(in the rows, 128 means zero)
Each path below is one point turned by a fixed rotation once a step. After each direction that follows a path, write how fast that rotation turns it, in deg/step (0 if it stays still).
Each turn is a multiple of 5 degrees from 10 to 175, or 0.
Each row of a path follows its step; steps can be skipped.
path 1
step 0: [133 132 122 134 128 113 130 125 127 133 123 117 130 132 125 136 120 115
 123 134 124 127 128 127 123 135 127 121 130 135 121 132 123 133 131 141
 126 124 134 123 118 139 140 138 122 122 125]
step 2: [134 122 137 132 118 131 128 129 133 127 132 129 131 129 125 118 138 126
 121 128 126 122 116 118 124 125 126 132 136 124 124 132 129 114 117 127
 136 125 128 131 123 129 139 112 132 126 139]
step 4: [139 141 127 117 122 131 126 135 117 134 121 134 128 129 129 123 133 125
 131 129 117 126 135 136 119 127 132 137 130 116 128 136 127 143 130 134
 125 134 120 123 127 132 129 136 123 128 137]
step 5: [141 135 119 136 119 135 135 123 118 134 132 122 138 123 136 128 131 122
 113 127 129 124 136 117 126 133 131 133 140 127 136 126 122 129 132 126
 133 122 132 129 120 136 128 126 129 127 129]
step 11: [143 128 119 118 133 117 123 135 117 123 125 121 129 125 118 136 135 127
 125 127 128 136 122 131 121 127 116 128 123 128 132 123 121 127 124 131
 121 141 126 124 119 126 126 127 126 140 122]
step 12: [135 126 121 126 134 121 128 129 129 132 129 127 138 126 129 137 138 126
 129 130 121 125 124 128 132 132 126 126 129 129 126 130 122 138 118 138
 137 114 137 131 125 130 138 136 127 137 148]
step 15: [134 131 129 117 127 124 129 129 121 145 124 119 124 122 125 134 123 122
 127 123 127 127 133 120 128 120 137 123 118 126 122 121 130 125 124 129
 133 134 138 126 120 136 140 125 121 119 140]
step 17: [137 129 129 139 126 129 131 122 128 127 129 126 142 139 136 111 136 128
 120 134 116 126 127 126 119 137 124 123 136 134 131 120 131 126 127 139
 129 130 123 127 129 136 139 129 127 131 131]
Directions:
[130 130 130 126 130 129 129 126 128 124 124 130 127 127 130 127 130 131
 128 128 133 130 127 129 129 129 127 131 128 127 127 130 125 128 128 130
 127 128 124 129 129 128 133 128 128 129 130]	145
[130 126 127 125 129 127 127 131 131 127 130 128 126 129 125 124 125 128
 127 125 130 133 130 127 128 126 125 127 128 126 126 128 128 129 126 126
 128 129 132 126 128 128 130 128 127 128 128]	90
[128 127 129 128 126 127 128 127 125 129 127 132 127 124 128 131 129 128
 127 128 126 129 127 123 129 124 126 126 130 128 130 125 128 128 128 128
 130 126 128 124 130 127 132 126 129 130 126]	115
[130 130 130 129 124 130 128 127 127 128 130 130 128 124 123 126 125 129
 127 129 128 127 126 127 128 131 128 133 131 127 127 132 130 130 130 127
 129 129 130 128 127 128 127 130 128 127 126]	20
path 2
step 0: [126 128 115 121 138 131 124 124 129 122 126 133 134 141 132 136 132 125
 128 119 127 114 134 134 134 111 124 125 130 125 119 136 130 131 124 129
 131 138 138 126 133 120 131 133 132 135 113]
step 1: [132 120 133 124 128 112 115 126 130 119 137 139 135 127 125 130 124 131
 141 135 135 134 121 129 128 128 139 124 124 131 123 139 126 132 128 120
 126 140 144 130 123 135 136 130 132 134 129]
step 2: [131 141 124 135 130 125 123 127 125 136 138 139 125 133 114 135 116 131
 111 139 129 129 119 133 122 131 122 117 122 124 134 125 130 130 134 132
 138 139 132 121 120 131 124 125 120 130 126]
step 6: [135 129 131 130 123 127 135 130 123 132 134 140 127 114 131 128 120 120
 124 111 134 131 131 131 122 128 118 138 129 130 126 142 131 124 134 138
 126 135 125 121 143 133 133 131 126 128 142]
step 10: [125 137 130 115 124 132 132 138 141 125 135 135 133 124 128 135 120 134
 123 130 125 135 140 135 127 134 129 130 128 121 132 135 113 135 129 128
 119 132 129 130 120 123 136 120 138 115 121]
step 12: [117 123 127 133 132 132 130 117 129 128 130 122 132 137 134 136 131 128
 129 131 119 126 127 122 139 123 121 125 135 133 133 140 134 115 126 120
 135 143 140 115 121 124 139 127 137 125 131]
step 13: [120 121 120 127 136 122 116 128 126 133 136 144 138 131 115 130 119 120
 135 128 130 135 140 128 124 121 124 133 132 140 133 136 143 127 127 131
 125 134 129 134 130 136 129 135 129 133 124]
step 15: [124 142 128 135 125 125 123 114 128 126 129 131 128 139 134 122 123 135
 123 128 126 118 136 130 128 144 112 121 135 127 121 126 121 132 134 136
 127 129 132 136 137 139 129 125 116 131 134]
Directions:
[130 130 128 128 127 126 129 127 129 128 125 127 130 127 130 131 130 124
 127 131 126 130 129 128 125 127 131 125 129 129 131 129 127 129 129 127
 128 131 131 128 127 127 130 130 127 130 122]	35
[127 124 125 128 129 127 126 129 134 125 131 128 129 127 124 128 131 129
 127 131 127 128 127 132 128 128 123 128 126 129 128 128 128 128 129 126
 130 129 128 128 126 126 129 128 128 129 128]	35
[129 127 130 128 129 125 127 132 128 129 131 126 125 125 130 128 131 127
 124 127 129 127 126 126 128 129 127 130 125 128 130 126 126 129 129 130
 125 130 129 126 131 127 127 128 126 131 128]	25
